0: [107 152 114 148 151 173 168 113  73 117 121 121 144  92 129 119 109 129 157  93 105 117 119 146 137]
1: [124 159 138  98 130 142 121 115 130 165 103 122 156 108 101 104 137  97 193 128 139 167 165  98 166]
2: [163  98 134 119 115 159 104 175 131  87 174 114 125 117  87 149 132 127 165 117  82 108 145 130 183]
3: [152 176 144  94 116 165 155 192 152 119 152 122 128  98 145 171  96 118 200  70  65 123 161 137 178]
4: [160 109  83 165 110 148 119 131 126 111 152 123 138 125  97 107 130 170  93 142 117 110  89 126 154]
5: [139  95  92  69 176  97 103 125 134 135 114 129 114 166 109 123  95 145 100 169 190 150 116  76 131]
6: [175 142 147 162  66 123 129 183 111 151 118  78 104 102 125 153 175  99 142 152  58 143 120 125 220]
7: [ 90 121 142 123 143 137 126 120 154 130  85 133 127 133 142 147  99 150 161 114  96  94 130 132 141]
8: [149  64  80 132 169 163 146 114 146 112 128 160  87 154 143 121 107 173 103 162  93  61 102 147 113]
9: [151 158  78  99 150 120 128  70 155 166  85 172 142 154 169  80 162  97  86 131 176 153 147 147  70]
10: [134 116 125  98  49  97  85 135 144 156 138 113 148 147  95 115 191 152  81 169 226 181 136 106 136]
11: [136 150 166  49 168  56  90 118 157 130 122 145 147 152 131 148 102  68 131  86 214 174 154 103  75]
12: [154 154 131 167  66 160 174 164 133 154 133  98 101  92 157 138 174 102 141 147  61 128 124 159 167]
13: [153 106  92 154 101 148 116 122 118 114 148 126 152 129  98 110 137 167  91 148 129 114  94 143 151]
14: [119 145 129 126 143 131 178 111 109  94 147 124 169 130 180 134  75  89 114 100 115  99 134 172  88]
15: [137  98  97  68 162  86  82 132 135 139 124 132 110 171  99 115  85 143  93 158 212 153 122  75 126]
16: [163 122 155 166 106  92  89 104 147 130 129 150 144 122  88 124 153 153 110 127 142 125 108  96  98]
17: [109 108 156 149 120  94 121 133 178  67 150 159 181 147 120 157 126 155 110 136 100 106 117 190 116]
18: [141  63  69 154 158 192 151 105 132  98 115 154  84 162 139 117 112 169 107 172  83  68 116 144 121]
19: [116 151 132 107 151 124 189 116 113  97 142 117 163 133 189 139  86  88 102  95 119 100 132 179  78]
20: [ 72 136 161 104 208  91 148 131 143 148  79 137 112 132 160 146 108 113 167 108  61 149 111 161 161]
21: [129  98 124  97 160 168 145 115 129 138 158 142 113 149 150 122 151 135 123 169 117 132 142 140 138]
22: [111  98 156 148 103  91 118 138 153  61 162 152 150 149 116 148 126 154 112 145 104  99 138 186 114]
23: [132  82 150  93 182  85  98 109 146 111 146 115 179 191 132 125  86 117  82 161 193 116 133 104  86]
24: [157  73  76 140 177 174 153 113 143 108 112 157  77 160 149 108 116 169  99 163  81  77 109 142 128]
25: [121 154 141 106 124 144 121 110 119 163 105 125 150 112  98  93 148 101 179 121 142 163 162 101 154]

[145 129 141 186  72 142 133 175 129  83 146 111  97 121 162 155 140 153 108 134  55  81 120 160 150] 12 22 2
[124 172 225 159  91 105 144 198 141 133 196 112 106 105 181 168 157 113 144 140  86 139 154 161 108] 12 3 22
[ 93 113 127 114 131  95 114 117  82 124 142 125 168 125 102 143 118 164 111 138 179 141 111 122 135] 13 5 16
[124 126 182 167  78 150  92 198 147 110 156  94 132  87 109 151 170 154 164 133 102 146 156 139 168] 2 6 12
[148  98 230 145 134  82 136 160 100 155 117  65 149 135 126 142 162 105 111 159 101 164 106 165 190] 6 12 21
[126 150 155  54 163  60  94 121 162 138 116 145 152 158 129 143 103  75 126  88 202 179 143 109  85] 11 23 15
[ 55 143 130 111 117 145 155 201 122 127 153 132 110  93 161 146 143 202 142 152 156 178 136 161 155] 21 7 0
[ 87 101 121 126 139 150 122 124 130 121  86 118 105 135 143 133 104 149 160 108 103  83 146 122 128] 7 0 21
[138 105 134 172 126  99  73  92 138 133 132 149 143 140  74 120 148 147  94 127 155 107 107  90  93] 16 13 4
[104 146 120 150 154 170 160 109  76 109 124 129 146 100 124 113 100 127 150  91 102 108 122 142 130] 0 14 7
[165  72 149 121 226  96 119 111  86 117 147  91 166 148  96  98  62  59 112 149 127 123 107  94 128] 23 5 15
[164 136 137 170  81 137 125 165 110 154 126  80 118 114 117 140 171  87 130 155  52 131 112 128 210] 6 12 2
